Each path below is one point turned by a fixed rotation once a step. After each direction that follows a path, write how fast that rotation turns it, in degrees per step (0 if it stays still).
Each turn is a multiple of 5 degrees from 10 to 175, or 0.
Each row of a path follows its step; steps can be skipped.
Rotation 1:
step 5: [  2.6   4.5 -32.5  14.8   9.7 -22.6 -19.9 -12.2 -21.8   7.2 -27.7  10.7
 -17.5  23.0 -27.2 -15.5   4.8   8.6  -3.9 -20.6   1.9 -44.2  14.4 -21.4
 -28.0 -11.8 -13.2  -3.7  33.4  -9.5  -5.6   5.3 -10.8  57.8  23.1  15.5
   5.6  -5.8  19.6  -1.0  13.6   4.2 -23.6 -11.8]
step 6: [ -4.5 -21.7  11.0 -39.8 -27.4   6.2  -9.6  -5.1 -14.3 -26.5 -32.6 -10.4
  24.7   5.2  17.6 -23.8  23.2   3.1  16.5 -30.7   6.0  14.0 -18.1  19.2
  24.5  18.9  -1.3   3.6 -27.1  -4.7 -43.7  13.8  -3.6 -29.0  21.7  11.8
   4.1   9.2  -6.9 -34.3  -8.4 -13.7  -9.0  19.0]
step 8: [-17.9 -13.5  18.2  23.0  12.7 -19.4   1.4 -38.6 -24.6  26.1  -1.6  -2.3
 -12.2  18.7   9.2 -13.3  -7.9  14.8 -39.1  32.0  21.2 -17.4  -6.2  14.6
 -19.8  26.7  35.8  -8.7   5.3  16.6 -12.0  31.4 -22.8   9.9 -17.4  30.2
 -14.4   3.9  15.4 -22.9 -19.0  19.1  -4.4   7.5]
step 10: [ 16.4 -11.9   3.7  16.5  -8.8 -11.3  22.9 -14.0   0.6   5.8  10.4 -53.7
  24.5   2.6 -13.7 -20.0  35.3   9.0  -5.1   3.3 -29.2   6.0  -3.8 -16.0
 -32.2  29.7 -30.7  15.7  -5.2 -14.8 -19.3   1.0  23.0  -2.8  25.7  -9.4
  18.4  -6.6 -16.8 -32.2 -14.7 -18.6  33.9  -4.4]
step 12: [ -4.9  16.4 -16.5 -12.2 -10.8  -9.6 -18.3 -31.2  -5.1 -18.3 -21.8 -14.3
 -33.5  11.4 -17.6  -1.0  -7.6  21.0 -20.4   1.3  16.4 -24.0 -11.6  -5.7
  19.9  10.2 -14.0 -10.6 -29.2   2.5  30.0  19.6 -39.3  27.9 -23.8 -25.4
  16.7 -33.1 -22.7 -30.1 -11.9  12.1  -4.5 -21.2]
step 19: [  0.8  58.1 -23.2 -19.4  15.7 -30.3 -17.9 -27.3  20.8  27.5  22.2  -7.0
  11.3  -0.1 -12.7  11.4   6.7  29.5  23.8  22.3  24.3  -1.7 -23.0  12.0
   8.3 -31.2  19.4  -6.0 -14.6  22.0   5.1 -20.0 -17.5  -9.0   4.2  12.9
  18.6 -12.0  -9.6 -17.3   1.0   5.1  26.4 -13.5]
step 20: [  9.4 -23.8   0.9 -17.6  32.3  28.8  46.8  30.1  -4.0   9.0  -5.9 -30.5
  11.9 -14.5   9.6  13.2 -32.5 -26.4   4.1  10.2  26.5 -23.9  21.1  -8.4
  10.8  11.1 -16.6  -0.6  -1.6 -32.6  35.3   2.5  18.2 -18.6  14.4  -4.7
  24.2  -7.6 -26.7  -2.0  -7.2  -9.9  -8.0   7.4]
step 21: [ 36.4   1.6  -2.0   7.1  -4.9  -4.2  -5.3   0.8 -13.8   6.3 -17.5   3.0
 -17.9  13.0 -12.0  -4.9  31.8 -21.1  -1.8   9.9 -43.5  -1.4 -23.5 -30.9
   5.0   3.2  22.2 -26.3  10.0 -11.3 -22.6 -32.5  -1.0  15.5  -9.5  -4.5
  21.5 -36.3  25.9  54.2  10.6  -2.2   6.5 -16.1]
step 25: [ 39.6  25.5 -17.0   9.0 -20.2  17.2   5.1  26.3   0.0 -34.6  22.9  31.2
  23.5  14.1  18.5   8.7  -8.8  -9.9  11.4 -17.9   5.0  28.7  -8.8 -16.3
  44.5   7.4   8.0  11.8  10.9  -0.7  13.3 -21.3  29.6   1.0 -23.5  16.4
 -10.8 -27.3   7.8  12.9 -13.5  22.1   8.2 -22.8]
step 29: [ 18.9  -4.4  34.5   4.0   4.2 -16.9   6.3   1.2   0.5  -1.2   9.9  -7.1
  35.1 -36.8  25.0  -8.4  -8.3  14.9   6.0  19.5  -6.8  34.0   4.0  40.5
  10.9 -32.8 -16.4  21.3  35.1  11.0  -4.9 -41.1   3.9   1.2 -22.9  12.2
   3.5  11.4  -8.0  18.5   0.1  40.6  -4.6   4.4]
[ -0.9   7.2  -7.5  12.9  -3.8   0.3  -3.8   3.9  -1.9   1.5  13.6  -4.0
   8.3   5.4   8.0   3.2  -4.3   4.8 -11.8  -3.3   3.6   2.1  -0.1  -0.9
  -3.7   9.6   3.8   5.0  -6.9   1.2  -3.6   7.4   2.2  -6.4   0.3  -4.3
  -9.9   2.9   2.2   5.5   6.2  -3.4   3.1  -1.6] : 45
[ -8.3  10.3   3.6   3.6  -4.4  -8.7  -0.6   7.8   2.4  -7.4  -4.7  -6.1
   4.8  -7.2   1.2   0.0   5.3  -2.1  -2.3   8.0   7.2   5.4   3.8   0.4
  -0.2 -10.3   1.8   7.8  -1.1  -4.4   2.9  -3.8  -6.1   8.6  -5.2 -10.2
   3.4  -5.1   1.7  -5.1   9.7  -7.9  -2.6  -0.7] : 145
[  2.0  -6.4  -3.3 -13.2   4.2   3.1   3.7   0.1  -8.4  -6.4   6.4  -9.0
  -2.7   6.4  -3.9  -1.0   1.3  -2.6  -1.0  -0.8   8.3  -7.0   1.7  -0.6
   2.3  -3.5  -1.5   5.0  -4.1  13.7  -5.2   3.9   5.5   5.2   6.0  -1.5
   4.6  -1.6  -2.9   5.6   7.9 -13.5  -5.5   3.5] : 100
[ -3.0   0.5   4.2  -1.8   3.7   5.6 -10.3  -6.7  -1.3   1.3   8.1   4.9
   0.3  -2.5  -2.0   0.7   5.2  -3.7  -4.2   0.3   0.5   9.7   2.5  -4.0
   7.1   5.7   3.7  12.6   2.6  -3.8   6.1  -2.4  -5.9   3.7  12.7   4.5
  -1.7   1.0   6.2  -1.1 -12.2  -8.4 -10.6  -2.3] : 40
[ -4.6  -8.9   7.5  -4.5  -8.5  -3.1 -16.3   1.6  -5.3  -3.7   1.2   0.2
 -11.2  -4.0  12.0   1.6  -4.4   1.7  -2.5   0.9  -3.9  -3.9  -2.3  -9.1
   4.5  -1.6  -5.4  -9.2  -7.3  -0.9  -4.9  -2.1  -2.6   0.9   3.3 -11.9
  -0.9   4.9   2.5  -0.6  -1.6  -1.7   3.8  -0.5] : 70
[  7.5  -8.7   2.1  -1.6   4.1   5.5  -0.5  -5.2   4.4  11.5   0.2   2.6
   4.8  -7.7  -0.1  -4.5   8.5  -0.9 -10.6  -9.6  10.9   1.3  -8.9  -8.1
  -3.1  -6.1   0.5  -0.4  -3.9   2.9   0.6  -2.6  -3.3  -4.2  -6.4  -3.3
  -1.2  -3.0   6.6  -9.1   5.3  -0.5   3.2   9.3] : 160
Rotation 2:
step 1: [  8.7  -3.1 -18.7  20.2  28.9 -20.2 -27.6  13.7  25.1  20.2 -19.3  -7.0
 -24.5 -22.9 -15.5   4.5  -5.9 -12.2   4.3  -5.7   8.5  11.3  21.4 -13.7
 -24.2 -13.4 -11.5 -31.6 -41.1  -1.4   2.0   3.2  34.8 -12.1  16.2 -28.8
 -20.4  20.1   0.2  -7.6 -13.5 -10.9   7.2   5.5]
step 4: [ -1.9 -12.7   1.3 -10.3  20.2  13.2   8.3  13.3  10.0  15.0 -24.3  -3.8
  12.9  -8.7  -4.6  29.4  10.9  -6.6  39.4   7.1   1.8  -8.5  18.4  -9.0
   3.0 -21.0 -12.1  -9.4 -31.7  20.2 -19.6 -15.8   9.9  24.8  47.7 -17.5
   1.1 -28.4  19.3  -4.6  12.9  -1.5  24.4  26.5]
step 6: [-27.8  22.1 -12.1   8.7  -3.7   7.4  10.2   8.9   8.0   4.3 -13.3  10.0
 -10.2 -45.0 -23.4  11.7 -11.4   8.2  14.0 -19.6   1.7 -36.4  27.6 -33.9
  -6.2   6.2   8.2  -8.4 -29.1  32.5 -13.5  17.1  13.3  25.2   8.8  -8.7
 -16.5 -29.6  -9.5  -3.4  -6.3   5.0   8.7 -15.2]
step 7: [ -0.3 -26.8  -5.4  26.4  28.3 -15.8 -16.3  48.3 -17.3  36.1 -16.5  22.0
 -14.7  -1.6  -6.9   5.4 -28.0  17.1   9.4  18.1  19.7 -18.4  10.4   3.6
  -9.1   1.5 -16.4  -3.3 -12.7   3.5  -1.4  -6.3  25.5 -13.1  10.0 -36.5
 -19.9 -12.5 -16.1   2.7   5.6  -3.7  16.0   8.8]
step 8: [-42.5  -9.6  16.8   8.0 -10.3 -14.0  10.7 -16.2 -15.3  13.0 -10.9  -1.0
  11.1  10.3 -14.5   9.2  -8.5  15.5  12.9   1.4   1.4  -0.1  32.6 -23.3
 -25.3  -3.8  14.5 -24.0 -15.0 -10.1 -23.5  26.2  22.0   2.0  36.0 -22.1
   7.3 -26.1  -2.8 -34.9  22.7   9.6   4.1  14.1]
step 9: [ 14.8  14.4  -3.9  25.7  25.3   7.7  10.6  15.8  -4.3  15.8 -43.7  34.5
  11.1 -20.9 -45.9  31.7   5.7  14.0   6.8  19.4  -3.7 -13.2  26.7 -13.4
  23.2  12.2   4.6  -0.9 -18.2 -16.8  -0.6  14.4  17.2 -20.1  14.5  -7.7
   5.3  13.4   6.3   0.5  16.7   8.3  -0.4   1.0]
step 12: [-15.6 -10.5  -1.9  47.0  11.1   1.5  -8.7   1.8   6.0  -9.9 -19.3  -4.0
 -26.9  -7.1  -4.8  29.8  -4.6   7.6  22.9  23.2   3.1  -3.1  27.9 -65.0
  -3.7  -7.5   8.3 -12.8 -12.0  20.5  -5.1  14.8   9.5  19.4  11.4 -12.7
  -5.8   5.2 -18.1 -18.1 -16.7   1.0  -5.3   4.5]
step 19: [ -2.3   5.3  21.8   2.2  24.5  -5.2  -7.1  -3.7  -1.3  24.3 -24.5  -9.4
   3.8  39.3   4.5  22.3 -15.3  11.8  33.5  12.0  16.2  -3.5  21.7   1.8
   6.8 -29.8  -3.6  15.0 -15.0 -27.1   4.3  34.7  -9.8   9.9  14.4 -44.1
   6.6 -12.5  -0.2  -4.3  31.5 -12.1  12.9   4.9]
step 23: [-37.3   6.4   7.0  20.1  10.5  -5.9 -15.3  -0.5 -17.9 -39.2 -37.4  -3.5
   2.4  25.7 -10.1  28.0  -1.6  24.9  35.7 -11.1   1.5  -6.8  -1.8  -7.5
 -11.8 -10.2  17.8  11.5   5.0  16.4  -8.4  13.6 -14.2   0.6  34.6 -26.5
  -7.9 -21.1  -3.5 -10.0 -14.8 -24.0  -2.9  -4.1]
step 29: [-37.0  24.4  -8.1   6.6 -17.7  -0.5   2.4  23.3 -15.0 -22.4 -24.7 -16.0
  27.4  -5.0 -19.3  -0.3  -3.1   4.4  34.6 -23.0  -1.3  15.8  22.7  -9.1
 -16.2 -14.2  -7.9 -24.7 -11.8 -19.7 -14.2  19.5 -20.7  12.8  21.8 -32.0
 -21.3  13.9  -6.6 -21.7  -9.4  -3.2   2.8 -13.1]
[  0.9 -11.7   6.5  -3.5   2.9   0.2  -4.6   9.4  10.7   6.1   1.8  -7.8
   0.6   3.9   0.1  -3.0   2.5 -10.7   0.4   8.7  11.9  -0.8   1.1   5.4
  -1.5  -9.8  -4.1  -3.0   1.4  -1.3   8.3  -7.5   8.2   3.2  -1.4   0.4
  -1.2  -5.7  -0.9   1.4  11.0  -1.5   0.5  -5.3] : 125
[-10.9   1.5  -6.6  -9.5  -2.7   0.8  -5.3  -1.8  -1.9   0.6 -10.8   2.4
   2.7   8.9  -1.1  -3.7   1.9 -10.0  -3.6  -6.4 -13.2   6.8  -0.7   1.6
  -3.2  -4.4  -3.4  -0.6  -4.2   3.8  10.0  -7.9  -8.9  -1.5  -2.8  -3.5
  -4.0   5.6  -0.6   4.4  -0.2  -9.5   2.2  -5.7] : 10
[ 11.0   6.4  -2.6  -5.8  -0.3  -5.7   3.2  -5.9   8.3   5.7  -6.6  -0.1
  -0.8  -8.0   2.9 -11.3   4.4  -1.6  10.6  -9.6   0.1  -1.3   8.2   3.5
   9.7  -3.3   5.1   7.2  -6.7   0.8   7.4  -7.5   0.7   3.0  -3.0   1.6
   3.0  -1.7   1.0   1.1  -3.3   9.2  -5.7   2.7] : 70
[  2.6   2.6  -7.7   2.4  -3.3   0.4  -0.2  -5.7   3.5  -0.9   3.6   2.9
   6.2   1.2 -11.0  -4.7   1.1   9.4  -3.5   3.1   7.8   5.5  -1.7   1.5
   1.6  -4.1  -4.5   2.3  -7.5   2.9  12.7  10.0   5.2   1.5   5.9  10.8
  -3.0  -4.7   6.9   1.8  -4.0 -14.9  -1.1   4.4] : 85
[  3.3  -6.1  -5.9 -13.9  -3.9   2.0   6.7  13.3  -8.7   4.7  -0.1   7.1
  -7.8  -0.5   4.2   7.7   5.8   0.3  -5.1  -5.1   5.7  -2.4   3.3   1.6
  -5.4  -1.8   9.1   1.0   0.8  -1.9   6.9   4.4  -5.0   5.9   0.5   4.4
   0.2  -7.2   0.5  -7.6  -7.9  -0.1   7.6   0.5] : 35
[-10.0  -2.4  -2.1   8.7 -12.5  -1.1   6.5  -1.2  -1.5  -5.9  -6.3  -2.3
   4.8   1.1  -6.0   3.1  10.3   1.7   3.0  -0.4   1.4  -1.0   3.5  -2.0
  -0.1   7.9  11.1  -2.1   8.3  -0.7   7.9  -1.9   6.4   0.0  -3.8   8.0
  -0.2  -0.1   0.0  -1.4   3.0   5.0  -8.2 -14.6] : 120
Rotation 3:
step 6: [-11.5 -30.4  -3.4   2.5  -9.8  24.1  14.6 -12.5 -20.0  -0.4   8.3 -24.0
 -13.2  -5.4  10.6  43.7 -26.2   6.6  -1.3   5.7 -11.9  13.6  -5.2  -8.7
  13.4   6.1  10.4   7.7   2.0  -4.7  15.8 -19.7  13.8  -7.8  13.8  -9.1
  15.2 -18.2 -11.2  32.4 -31.7  13.0  13.6  -3.8]
step 9: [-16.9 -55.0 -11.8   3.0  -5.5  14.6  30.8  -3.5 -13.9  11.0  -8.2   0.8
   2.4  18.2 -20.5  -7.2   4.9  11.3 -23.9  -3.0 -26.5  25.3 -13.5   4.3
 -14.1  -3.3  11.1 -19.5 -13.8   1.9  28.3  -2.4 -18.7  -9.1   6.9  -4.3
  16.7 -19.4 -15.6   7.5   2.4   2.9  -3.4   4.7]
step 10: [ 15.2 -29.9  -8.4  -1.0 -12.7   5.1   1.2 -31.7  22.9 -14.3   7.7 -29.0
  -5.9   9.1 -23.5  -8.2  10.0  -5.0  13.6  22.9   0.5   9.1  14.6   6.7
  20.3  34.0   7.0 -29.2  11.0  11.9  17.1  34.7  -3.4   4.5   8.7  24.6
  -0.7  13.7  -3.0   2.6  -2.1   7.2   2.9 -13.7]
step 13: [ 11.7  -4.2  32.5 -28.3   2.6 -12.6  26.0 -18.7  -5.8 -15.1 -14.4 -22.1
   9.0   7.7  -4.1   9.8   9.8 -14.6   8.1  23.9 -32.6   9.5  16.0 -28.6
  11.2  21.5  16.6   6.5   3.4  29.5   3.8  -1.9 -13.2  11.5  -4.0   6.7
  13.2   4.9   3.4 -13.3 -10.8  23.2   8.8 -21.1]
step 15: [  7.8   0.1  22.6   5.1 -18.8 -14.4  23.5 -19.5  17.1   6.2  -8.6 -12.7
  -4.4   0.7 -10.9  16.2 -19.7  10.0 -16.4 -13.1   7.8  -1.7 -27.8   3.0
  24.3  43.2  11.9 -18.6  24.7  -3.9  26.9  -2.1  17.1  23.6   4.1 -10.7
  10.8  15.0   4.1  16.4   7.1  -3.2  12.4  19.2]
step 19: [ 13.6 -11.4  12.8  18.6 -39.6  16.1   3.8  -4.4 -16.6   7.8  19.5 -34.0
  -6.0  12.7 -30.9   4.9  -2.9 -13.4  -5.2   7.3  -0.3  23.3   4.4 -13.1
   1.8 -11.4  -1.2  -7.7  -8.0 -17.4  26.0  -3.0  -5.4 -24.8  28.6 -16.6
  -2.4 -19.2  -8.1   9.4  17.7  16.7   1.3 -24.0]
step 20: [-12.3   9.2  10.3  11.2  11.9  -3.6  -5.7 -18.1  18.0 -22.3  -2.3 -17.2
  10.8 -10.3 -32.7 -10.3  -7.5   0.4 -19.0   0.8 -26.9  23.2 -15.5   6.7
  12.1  -6.1   3.3 -21.1  36.6  -8.1  16.8  39.5   6.7   2.5   0.3   8.9
  18.9  -0.8   1.7 -17.8  25.9  16.5   7.1  -8.2]
step 25: [ -3.2  -4.5  10.5  14.0  15.2 -17.5  -2.2 -25.0 -14.8 -12.0  12.9   6.6
  -1.2  15.2   9.1   1.3 -36.8  14.8  -9.9   4.1 -38.6   6.6  -2.6   3.9
  34.6  27.0  19.6   4.2  -3.6   6.9  25.9  -1.7  21.8 -10.8  23.5   5.0
  -2.3  19.3   9.0   3.0   8.9  22.9  14.7   5.3]
step 30: [ -7.4 -18.5 -12.4  29.8  17.0 -18.7  15.9 -21.4   0.4 -11.7  31.9  -6.4
  13.8 -13.4 -19.3   0.5 -19.4  13.5  -9.9   0.1  -2.0   6.0 -17.7   3.6
  20.5   4.1  21.0  10.4   8.4 -19.1  14.6   5.9 -44.1  -5.7  -3.2  11.2
  33.3  10.7   2.8   4.4  13.8  -7.1 -10.1 -15.1]
step 31: [ -3.7   0.6  16.1   5.6 -27.1  21.5  15.4 -47.3  -4.9 -21.0   9.0 -18.0
   2.3  13.5   2.2 -14.7   9.0   0.6  -9.0   8.5  -9.2  13.3   6.4  -3.1
  12.9   3.8   1.0  -4.2  -0.8  16.3  -0.7 -13.3  14.8  -2.8  -8.9 -10.8
  34.9  10.9 -24.1  -3.7  -8.3 -22.2 -26.9 -34.1]
[  6.1   1.9  -8.0  -7.2 -14.7  -5.1  -0.3   0.0  -4.4   8.9   1.5   0.3
   6.2  -7.1   6.6  -0.9   6.9   8.5  -3.9   3.6  -4.6   3.8  -0.9   8.4
   3.2   3.5   9.2  -0.5   3.6  -5.7   8.2  -6.3  -9.1  -3.2  -4.5  -0.4
   4.0   0.6   3.1   5.4  -8.6  -3.8   4.9   3.0] : 120
[-10.2   1.1  -4.0  -3.7  -2.2  -2.0  13.4   3.8   5.1   3.1  -0.3  -2.0
   2.1 -10.3  -3.3   3.1   3.2   3.6  -8.6   0.6  -0.5   2.2   4.7  -1.5
  -6.1  -6.7   2.5   4.2   2.2  -0.7  -1.1   8.0  -1.7   3.5  11.0 -10.4
   4.2   8.3  -7.4  -6.2  -5.5   7.7  -8.3  -6.4] : 100
[ -5.4   6.8   2.8   3.4   9.8   0.7   4.8   5.9   0.0  -0.5   3.2 -10.6
   5.6  -9.3   1.0  -2.5   7.2  -1.4   1.5  -5.0   7.1   8.7  -0.3   4.5
   3.1  -8.9  -3.0   4.6   6.9  -2.3  -2.4   6.9  -7.3   3.6  -7.9  13.7
  -2.1   3.6   7.5   4.4   2.8  -3.2  -0.2   7.7] : 115
[-10.2  -0.3   3.2  -6.4  -5.8  -8.7   5.6   3.3   0.9  -1.0  -1.3  -6.7
  -2.2  -2.9   5.0   2.2  -3.4   1.9  -5.3   0.1   1.8  -7.0 -10.0  10.8
   2.8  -0.3  -4.7  -2.8 -20.1   3.1   3.6   4.4   7.4  -3.8  -1.6   7.3
  -6.1  -3.3   5.2   1.9  -1.1   1.1   0.4  -6.4] : 40
[ -3.8   5.8   5.4   1.0  -5.0   5.9  -6.0   7.2  -5.6  -5.1  -4.8   0.6
   8.7  -3.7  -6.1 -10.9  -1.7   8.7  -4.4  -4.4  -8.8  -1.6  -6.3  -3.1
 -11.9   6.0  -1.1  -3.3   4.0   7.8  -2.4  -6.0   0.2  -3.0  -2.9   5.0
  -3.4   1.7   4.2  -1.0  -1.4  14.8  -4.9   2.7] : 90
[  6.3   3.5  -1.4   5.5   5.1  -8.1  -1.6  -0.2   0.0   1.2  -3.3  -7.1
   9.8  -2.0   0.2   1.7  -0.2  -8.8   1.8   4.2   3.7  -2.9  -7.3  -0.6
  -6.0   4.7  -5.2   0.9   6.5   5.3   2.0   4.0  -2.6 -12.2  -2.2  -1.6
  12.7  -7.9   4.7  -8.5  -6.5  -5.5  -6.2 -12.2] : 40
